Each path below is one point turned by a fixed rotation once a step. After each direction that follows a path, write how fast that rotation turns it, in degrees a step (0 if it stays still).
Each turn is a multiple of 5 degrees from 10 to 175, or 0.
Path 1:
[ -8 -26 -11 -12  21  22  -6  12   4  33  -4 -17   7   6 -21  -9  12 -38
 -27]
[-28 -25 -27  22  12  24  14  11  -3  23  -2 -18   5 -19 -17  -3  16  28
  13]
[-28 -11  -7 -18  11  31   1  20   8   6  27   8   9 -18   0  26  28 -20
 -23]
[-27   2 -13  35   3  17  17 -15   6  18   2 -36   5 -35  -7  10   1 -21
  -1]
[-34 -10 -33   6  24  19 -31   1  -6  16   2  22   4  -4 -20  12  -4 -25
 -13]
[-10  16 -34  -6  20  14   0  18   3  14   5 -37  29 -29 -16   4   2   1
  17]
[-34  -5 -10 -12   5  44 -11  12  24 -10 -23  -1  -4 -22 -16  -1   2  -9
 -25]
[  8  -1 -12  17  12  21  -2 -10  17  30   1 -18  21 -15 -36  -8  35 -15
  -3]
[-41 -24   0  -1  12  20  -2  18 -12  10 -20   4  -3 -16 -35  26  15  -1
  10]
[-17  -6 -20 -20  -7  24   4  11  -8  33  21 -38   8  -7  -7  -2  22 -27
 -11]
[-33 -36 -14  26  28  26  15   8  10  14 -10 -13  -2 -17  -2   0 -10   3
 -17]
[-19   4 -38   9   7  24 -11   3   6  19  35  11  15 -17  -4   9  35  -6
  -6]
[-31   3   1   7  24  15   9   4   6  -3  -4 -22  17 -40 -12  35  -9 -20
   2]
[-27  13 -39   5  -8  27 -28  -6   2  17  -7  -8  -5  -8 -19  -9   2 -33
 -14]
Directions:
[ -8 -14   1   6  -2  -2  12   0  -8   8  15   0  -5   3  14   6   3   0
  -3]
45
[ 6 -8 -8 15 11 -5 -6 -5 -1  8  0 14  3  7 -8 -5  3  7  4]
110
Path 2:
[ -8 -15  17 -10 -21   6 -18  11   5  38  14  21  13   0  36  13  12  -6
  23]
[-22 -23  12 -17 -19   4  -3  16  13  43  18  -1  15 -10  21   2  12   6
  28]
[-27  -4   8 -10 -16   6 -10  -1   6  42  18   2  -8 -10  39   3  10   5
  29]
[-24 -21  10 -15 -25   0 -28  13  -4  27   8   9   1  -5  36   9   3   4
  30]
[-14 -24   3  -9 -29   2  -4   1   9  41  10   4  22  -6  37  12   4   2
  22]
[-14  -9  22 -11 -14  10 -11  11  11  45  21  17   7  -4  30   7  17  -4
  24]
[-33 -21  10 -17 -17   3 -11  16   7  35  16  -3   1 -10  22   0   9   9
  34]
[-25  -9   1  -8 -25   2 -12  -7   3  37  11   2  -2  -9  46   9   4   5
  28]
[-14 -21  14 -13 -26   2 -24  14  -1  32   9  17  13  -2  35  14   7  -3
  24]
[-16 -22   9 -14 -24   4   1   8  14  46  17   3  22  -8  26   6  11   3
  25]
[-23  -4  17 -12 -13   9 -10   6   8  43  22  10  -7  -9  33   3  15   2
  28]
[-32 -22   6 -17 -24  -1 -21  13  -1  29   9   0  -1  -8  30   5   3   8
  33]
[-17 -16   0  -7 -29   3 -10  -5   4  40   9   6  14  -6  45  13   2   2
  23]
[-10 -16  20 -13 -19   7 -17  15   6  40  16  19  14  -1  30   9  14  -5
  23]
Directions:
[  6  16   6   6   6   6  -4  -9  -2   5   4  13 -11   3  11   3   4  -7
  -4]
140
[ -9  -3   2  -6  -4  -3  -1  -4   3  12  -9  10  -8  -4 -11   9  -5   2
 -16]
0
Path 3:
[ 25 -18   1  -4   7   7  12 -18  17  12 -18  11   0 -24   0   3 -13  14
  45]
[ 21 -12  -6   0  -7  17  -4  -5  29  14 -11  32  14   4 -27  -2  -1   6
  33]
[ -3  12 -10   2  -1  10  -2  22  46  18 -14  15  -1 -11 -13   6  14  10
  29]
[ 28   7  -1  15   8  -7  27  13  37  17  -9   3   6 -16  12   4  12   6
  29]
[ 43 -15 -15   3  -1  -4  25   2  32   1   1  12 -10  11 -10  -2  15  12
  18]
[  8  -5 -21 -10   2 -10  15   5  27   3   6  21 -21 -15 -27   1   9  33
  21]
[ 12 -10   1 -12  -4 -17  14  10  26  12  -6  28   6 -34   4  -6 -10  29
  19]
[ 30 -30  -3 -13  -8   7  -5   0  37  18 -17   9   0 -10   5 -17  -9  13
  17]
[ 14 -12 -21  -6  12  12  -9  -9  34  31   3   1  -4 -17 -23  -9   2   5
  33]
[ 14  11 -18 -10   7  -1   5   6  34  20  10  28  22 -16  -3  14   3  -3
  31]
[ 24  -1 -16 -15  -3   7  12  11  41  -1 -14  12  -4   0  19  20   7   4
  28]
[ 24  -8  -8   4   9   6  24 -10  20   0 -17   2 -18  -8 -11  10   3  18
  44]
[ 19  -5   1   7  -4  -2  17   0  17   5  -7  39   8  -7 -30   0   1  22
  32]
[  6  -4   0  -2 -16   1   2  28  44  10 -18  25  -2  -9  -9  -9   7  24
  13]
Directions:
[  0  -5   0  -9  -2  -4   9  -6 -11 -17  -3   8  -9  -1   0   8  -6  12
   4]
60
[  3  -9  -3  -5  -1 -14   1   2   1   4  11  -2  -5  -7   0 -15  -1  10
 -15]
40
Path 4:
[ 16  18  33 -15   1 -36 -20 -14  -4  13   6  -6  24   2  11  -2 -29 -15
 -29]
[ 12  33   6  -1 -25 -41 -23  -8  -5   6  11  -3 -21  -1  10  -7 -29   2
 -30]
[ 10  27  36   7 -19 -27 -13 -22 -17  -7  -8   6  -1  16  24  13 -36  -1
  -7]
[  4  24  13   6 -33 -17 -35 -17  -3  17   7  30   8 -11  23  13 -19  -6
 -24]
[ -3  30  26 -19 -10 -39 -38 -13 -19  -6  13  -2  16  -6  21   8  -7 -12
  -2]
[-16  18  35  -2 -24 -45 -19 -14   4  10   8  11 -17 -11  -4   1 -18 -11
 -24]
[ -1  40  18  -7 -29 -19 -26 -35  -4 -19  -4   4 -14   8   6   4 -20 -20
  -1]
[  3  18  33  -8 -16 -13 -22 -34  10  13  -4  18  21  -1   4   6 -26 -30
 -26]
[ 15  38   0 -24 -14 -28 -37 -18   0   3  13  -8   7  -6   7 -11 -17 -21
 -26]
[ 11  20  40  -7  -4 -44  -6 -15  -5   5   0 -12  -3  10   4  -3 -37  -9
 -26]
[ 16  35   3   9 -35 -19 -21 -21  -2   4  -1  11 -19   6  16   2 -35   0
 -25]
[ 15  25  30  -2 -13 -19 -27 -23 -17   1  -2  11  25   9  32  16 -28  -9
 -10]
[  0  22  14  -5 -24 -39 -35  -4  -5  21  17  15   6 -19  17   4 -12  -4
 -28]
[ -6  32  34  -9 -16 -47 -24 -14 -18 -15   8  -6 -10   2  13   4 -15  -5
   0]
Directions:
[ -2   2   4  10  -8   2  10  -6   0  -8  -9   2 -19   9  -3   2  -8   4
   4]
90
[ -2   0 -13   5 -11   2  -4   3   9  11   5   9 -10  -9  -5  -4   2   2
 -13]
160
Path 5:
[-14 -15 -21 -17  11 -31  -3 -31  -1   8  -3 -29  16 -19  13  25  -5 -15
  34]
[  4 -14  20   9  17 -37  22  23 -12  16 -18  -5   6  -1 -10  27  -7 -45
   3]
[ 10 -22 -27   9  29  -9 -29  -3  -3   0  -7 -17  -7 -14  19  32 -20 -21
  33]
[-13 -10   1 -17   3 -45  28 -15   0  15 -12 -21  25 -11  -4  28  -2 -23
  21]
[ 11 -20   6  19  33 -20 -11  22 -16   7 -16   3 -12  -2   4  26 -14 -47
   7]
[  2 -17 -25  -6  11 -21  -6 -19   5   8  -2 -38  12 -20  16  31 -11  -8
  42]
[-10 -11  13  -5  15 -47  23   6  -8   9 -21   5  14  -1 -12  31  -9 -40
   2]
[ 14 -25 -13  16  32  -9 -28   3 -13   9  -4 -21 -14 -12  20  20 -12 -35
  24]
[ -6  -8  -8 -11  -1 -37  25  -7   9   8 -12 -27  25 -15  -1  38 -12  -8
  33]
[ -3 -19   4   5  34 -34  -8   8 -17   3 -17  13  -5   0  -1  25 -12 -51
  -1]
[ 13 -20 -16   7  11 -12  -6  -9  -4  17   0 -46   4 -20  19  24  -8 -18
  41]
[-12  -8   3  -8  13 -46  23   7   6  -2 -26   4  17  -4 -11  43 -16 -21
  13]
[  6 -27 -10   7  34 -17 -25  -7 -21  14   0 -13  -9  -9  15  12  -6 -50
  12]
[  5  -8  -1   5  -2 -26  22   3   6  14 -14 -38  16 -18   6  38 -13  -7
  41]
Directions:
[ 11   9  -5  -1  -8 -18  -4   6  -5 -11   6   4  -5  -6  -2  -6   5  -4
  10]
0
[ 9 -1 -7  6  2  6 -1 14 14 -7 -3 -8 -2 -1  3  8 -5 14  8]
130
[ -1  -8  -9  -8   8   0  -8  -8   5   1   9 -15  -1  -2   9 -12  11   1
   1]
145
Path 6:
[-27  -4  -5   4  -4  -6 -26   3  17   2   1 -12  10 -22 -13  -6  13  62
   7]
[-28 -12 -29  -4 -11 -18  -2  -9   4  10 -11  -6  32 -32  -7   4   9  44
  -2]
[-38 -11 -20 -15 -15  -7  -8 -34  -4   5 -12 -18  23 -19  21   8 -11  30
   8]
[-29 -31  -2 -22  -3 -15  -7 -14  -3   3  -2 -41  27 -11   9  28 -14  11
  11]
[-11 -37 -18  -7  -5 -17  -6  -7   7 -14  11 -35  15  -4  10  15 -13   3
  44]
[ 11 -23   5  13   4 -17 -27  -9  10 -10  22 -38  15  -9   8  -2 -11  26
  38]
[ 33 -19 -17  14  -2 -25 -22   4   3  -7  13 -21  35 -27   0  -3  -5  27
  16]
[ 28  -4 -25   5 -14  -4 -34 -15 -12 -18  -4  -6  25 -26  21  -5 -15  34
   5]
[ 16 -14  -1 -12 -12   7 -32  -3 -21 -26 -14 -18  28 -25   6  20 -15  30
 -16]
[ -1 -23 -14 -14 -26  13  -8   4 -17 -49 -15 -10  17 -16  -7  23 -11  18
   9]
[-14 -13  22   1 -27  17  -6  -8  -7 -47  -3 -18  12 -11 -16   7 -10  29
  28]
[ -7 -10  22   9 -30  -7  10   7  -8 -17   4 -14  32 -27 -31   2  -6  23
  32]
[ -7   1   4  10 -42  -7  -1  -5 -19   6   1   1  21 -35  -5 -15 -17  20
  42]
[ -2  -9  17  -6 -33  -5 -21   2 -30  29  -2 -14  10 -41  -2  -1 -23  19
  15]
Directions:
[ -5   8   7   3  -1  10 -10 -15   1  -3   1   0 -11   5  12  -9  -5   7
   6]
140
[ -2  -1   0  -5   2  -1  -3  -5   5  -2  17  13   1 -10  -3  14 -13   7
   2]
0
